Rotation paths and how fast each direction turns (degrees a step)
Each turn is a multiple of 5 degrees from 10 to 175, or 0.
Each row of a path follows its step; steps can be skipped.
path 1
step 2: -.10	.26	-.24	-.04	-.07	-.10	-.04	-.34	-.07	.17	.02	.21	.03	-.22	-.06	.08	.01	.15	-.37	.16	-.06	-.01	.20	-.30	.04	.30	-.18	.39	.30	.11	.31	.18	-.17	-.13	-.07	-.12	.19	.07	.00	.14	-.17	.10
step 4: -.34	.13	-.01	-.04	-.29	-.09	-.06	.32	.23	-.06	.09	-.02	.00	-.01	-.35	-.14	.05	.04	-.01	-.38	.24	-.21	-.04	.32	-.14	.10	.02	.10	-.37	-.09	-.28	.08	.23	.00	.08	-.19	-.19	-.27	.09	.10	.10	.10
step 8: -.19	-.08	.18	-.23	.00	-.04	.20	-.15	.08	-.32	-.31	-.10	.26	-.02	.07	-.07	-.03	.04	-.30	.24	-.09	-.12	-.03	.22	.02	.20	.03	.23	.19	.13	.05	-.40	-.01	-.06	.19	.05	.33	.22	.08	.39	-.04	-.14
step 9: .21	.27	-.30	-.07	.03	-.06	.18	-.06	.28	.18	.03	.18	.44	-.02	.25	-.03	.01	-.26	.06	-.29	-.07	.05	.15	-.24	.00	.38	-.23	-.14	.00	.21	-.08	-.04	.13	.18	-.26	.27	-.02	-.04	-.10	-.17	.02	-.08
step 10: .08	-.05	.02	.02	-.07	.10	-.29	-.06	-.20	-.19	.35	.12	-.11	-.14	-.12	.16	-.31	.10	.12	-.25	-.12	-.21	.22	-.19	.30	.11	-.15	.21	-.35	-.20	.02	.21	.19	.02	.10	-.49	-.09	.14	.01	-.03	-.04	-.08
step 11: -.25	.20	-.19	-.31	-.32	-.04	-.08	-.15	-.08	-.09	-.10	-.25	-.36	.15	-.10	-.01	-.02	.15	.11	.34	-.10	.00	-.21	-.13	-.01	-.14	-.03	-.11	-.15	-.09	-.12	-.01	-.15	.04	.17	.14	-.04	-.28	-.02	-.13	.27	.52
step 14: .08	-.10	.10	.01	.25	.11	.17	-.17	.02	.01	-.12	.03	.21	-.11	-.23	.01	-.29	-.13	.07	.03	.24	.25	.05	.22	.03	-.19	-.29	-.24	.11	.35	-.07	.03	-.40	-.17	.09	-.27	.35	.02	.32	.19	.03	.13
step 16: -.02	.07	.09	-.22	.29	.00	-.43	.34	.23	-.21	-.12	-.01	-.17	-.23	.14	-.02	.17	-.08	-.03	-.02	.01	-.15	.24	-.31	.28	.26	.03	.03	-.15	.07	-.01	.03	.38	.02	.24	.24	.15	.19	-.01	.11	.15	-.12
step 18: -.20	-.07	-.14	-.08	-.01	.29	-.03	-.22	.14	.32	.08	-.06	-.16	.23	.22	.23	-.14	.24	.34	-.13	-.28	-.03	-.22	.14	-.07	.05	-.07	.34	.00	-.13	.03	.07	.04	-.49	-.25	-.08	.09	-.10	-.10	-.21	-.10	.09
step 22: .26	-.16	.07	-.18	-.01	.35	-.16	-.08	.10	.16	.01	.24	-.02	.02	-.20	.09	.07	-.36	.10	.08	-.05	-.21	.02	-.03	.11	-.07	.14	-.21	.03	.49	.16	-.29	.36	.05	.03	-.11	-.11	-.07	.18	.00	.37	-.09
Directions:
-.03	-.06	.09	-.01	-.07	-.01	-.07	.00	-.02	.04	.05	.00	-.08	-.02	.02	.13	.06	.06	.06	.03	-.02	.06	.05	.07	.01	.07	-.01	-.08	-.17	.01	.03	-.01	.04	.01	-.02	.07	-.07	-.01	-.05	.01	.09	.05 => 60
.00	.07	-.02	.06	.05	-.04	.04	.09	.06	.04	.04	-.02	-.05	.03	-.01	.08	.07	-.04	-.13	.01	-.08	.08	.02	-.07	-.06	.09	-.02	-.07	.01	-.04	.06	-.01	.07	.09	.05	.00	.08	.04	-.02	.03	-.09	-.02 => 100
.09	.08	-.07	.05	-.02	.02	.02	.01	-.02	.00	.03	.07	-.02	.01	.08	-.06	.10	-.04	-.06	.08	.00	-.07	-.04	.05	-.02	.08	.02	.02	-.02	-.01	.00	-.05	-.14	.08	-.01	.00	-.06	-.06	.00	-.12	.07	.08 => 170
.15	.00	.04	-.01	.14	.00	.01	-.03	.04	-.06	.04	-.04	.09	.03	.14	-.05	-.03	.06	-.04	.05	-.02	-.02	.02	.03	.04	.01	-.05	.03	-.04	-.02	.07	-.01	.10	-.03	-.01	.07	-.01	-.01	.02	.10	.04	.06 => 45
-.03	-.01	.00	.07	-.07	-.01	.03	-.06	.00	.06	-.05	.00	-.01	.06	.02	.00	-.04	-.12	-.03	-.02	-.02	.02	-.06	.04	.06	-.05	-.13	-.01	.00	-.09	-.03	.03	-.02	.05	-.05	.15	.01	.12	.12	.02	.02	.02 => 125
.02	.08	.03	-.06	-.01	.09	.05	.02	-.05	-.01	.08	-.02	.15	-.01	-.03	.04	.01	.00	.08	.02	.01	.05	-.05	.00	-.05	-.03	-.07	-.11	.02	.04	-.05	-.03	-.04	.03	.10	.12	-.04	-.09	.03	-.01	-.08	-.03 => 130
-.02	.01	.00	-.05	.04	.05	.02	.01	-.15	.05	-.04	-.04	-.02	-.07	-.01	.02	.08	-.07	-.09	-.05	.06	.00	-.07	.08	.05	.07	-.09	.13	-.07	.00	.02	.03	.01	-.03	.05	-.05	.00	-.06	.01	.10	-.05	-.03 => 175
path 2
step 1: .01	-.01	.02	.16	-.60	-.08	-.33	.04	.12	-.10	-.13	.28	.31	-.14	-.15	.19	-.09	-.09	.00	.30	.11	.02	-.03	-.10	.28	-.39	.12	.02	-.03	.09	.03	-.12	-.10	-.23	-.05	.16	.19	-.22	.21	.07	.05	-.27
step 2: -.19	.05	-.01	.03	-.30	.02	-.07	.34	.11	-.21	-.09	.42	.18	.16	-.08	-.05	.02	-.03	-.07	.13	.21	-.06	-.22	.33	-.14	-.09	-.37	-.28	.00	.07	-.23	.28	.05	-.20	-.07	-.02	.45	.04	-.12	-.15	-.17	-.10
step 4: .04	.21	.03	-.22	-.26	.24	.03	-.03	.02	-.28	.03	.06	.01	-.01	-.10	-.15	-.25	-.20	.09	.46	-.10	.00	-.36	-.50	.08	.10	-.09	.23	.21	-.08	-.10	.32	-.08	.01	.13	.20	.19	.10	.12	.00	-.03	-.29
step 5: .22	.35	-.27	-.15	-.34	-.02	.40	.17	-.11	-.14	.00	-.10	.20	.21	.05	-.37	.05	.11	.14	.30	.21	-.05	.00	-.03	.06	-.18	-.23	.01	.00	.22	-.38	.05	.18	.23	.03	-.05	.08	.07	-.03	.29	.02	-.05
step 7: .17	.07	.30	.29	-.07	-.07	-.02	.30	.22	-.43	-.18	.30	.22	.08	.10	-.13	.18	-.37	-.04	.20	-.02	.08	.27	.00	-.03	.01	-.14	.12	.00	.04	-.01	.52	.05	-.06	.07	-.01	-.04	.13	-.15	.10	-.15	-.23
step 10: .18	-.17	-.09	.14	-.32	-.01	-.07	.13	.11	-.14	.28	.03	-.12	.05	.00	-.14	.13	-.09	-.02	.40	.39	-.24	.01	-.25	.04	.21	-.21	.09	-.19	.06	-.24	-.03	-.06	.25	-.28	-.20	-.24	.22	-.25	.28	-.14	-.11
step 13: -.10	-.07	.07	-.04	-.40	-.10	-.02	.06	.04	.20	-.20	-.19	.37	.27	.07	-.27	.17	-.51	-.20	.23	.19	-.29	-.07	-.08	.03	.02	-.10	.05	.20	-.04	.29	-.09	.03	-.10	-.13	-.20	-.15	.05	-.08	-.10	-.21	.23
step 14: .06	-.02	.19	-.07	-.46	-.02	-.01	.06	.05	.11	-.30	-.42	.19	.07	.07	.50	.05	.06	.02	.34	-.28	-.13	-.03	.11	-.11	-.01	-.44	-.09	.05	-.02	-.12	-.14	-.13	-.25	-.01	-.08	-.20	-.14	-.02	-.09	-.13	-.13
step 16: -.31	.05	-.26	.08	-.35	.32	-.18	-.09	-.03	.09	.20	.03	-.07	.35	.22	-.24	-.04	-.12	-.06	.30	-.28	-.20	.14	.16	-.03	.03	-.44	.16	-.23	.00	.05	.13	-.19	.03	.08	-.10	.20	-.04	-.20	-.18	.06	.19
step 20: .07	.09	.56	-.06	-.15	-.18	-.34	-.28	-.28	-.03	-.09	-.05	.11	-.06	.17	-.19	.06	-.08	.16	.07	-.09	.06	-.16	-.08	-.06	.09	-.21	-.13	-.19	-.13	-.15	.39	-.19	-.02	.15	-.18	-.19	.26	.20	-.05	.29	-.23
Directions:
-.13	.09	-.04	-.01	-.07	-.08	-.06	.03	-.05	.00	-.03	.04	.00	.01	-.06	.11	-.07	.03	-.01	-.02	.05	-.06	.00	.06	-.04	-.03	-.04	.04	.05	-.05	.06	.02	-.08	.13	.04	.00	-.07	-.01	.03	-.07	.09	.03 => 20
.04	-.02	-.14	.11	-.03	-.03	.04	-.09	-.05	.03	.05	.09	-.01	-.02	.03	-.02	-.01	-.02	.01	.07	.00	.03	.15	.05	.09	-.05	.06	.04	.04	.10	.02	.05	.05	.07	.00	-.02	.04	-.07	.02	.01	.04	.03 => 65
.01	-.05	-.03	.03	.00	-.12	-.05	-.05	-.02	.04	-.01	-.09	.02	.05	.06	.01	.01	.00	-.01	.07	-.13	-.04	-.03	.02	-.07	.06	.11	-.01	-.08	-.08	-.06	.07	-.08	.03	.00	-.07	-.01	-.01	-.03	.02	-.02	.14 => 10
.03	.02	-.07	.03	.05	.00	.02	.01	.07	-.08	.05	.12	.03	.02	-.07	-.09	.02	-.14	-.06	.01	.05	-.02	-.07	-.03	.04	-.01	-.02	.01	-.02	-.07	-.01	.05	-.13	.01	-.06	.07	-.07	-.06	-.03	.02	-.08	.05 => 130
.01	.09	.07	.13	-.03	-.03	.01	-.04	-.03	.08	-.02	.07	.12	.02	.01	.03	.03	.06	.02	.00	.02	.07	.03	-.03	.02	-.08	.00	-.05	.01	-.09	.02	.00	.03	-.14	.06	-.02	-.11	.03	-.06	-.03	-.06	.03 => 55
.01	.04	.04	.07	-.06	-.01	-.02	-.02	.04	-.07	.09	-.07	.00	-.09	.02	.08	.05	-.13	.04	.02	-.02	-.02	.03	.01	.05	.10	.01	.11	.07	-.02	-.02	-.02	-.03	-.09	-.02	.02	-.04	.11	.02	.01	.10	-.01 => 110
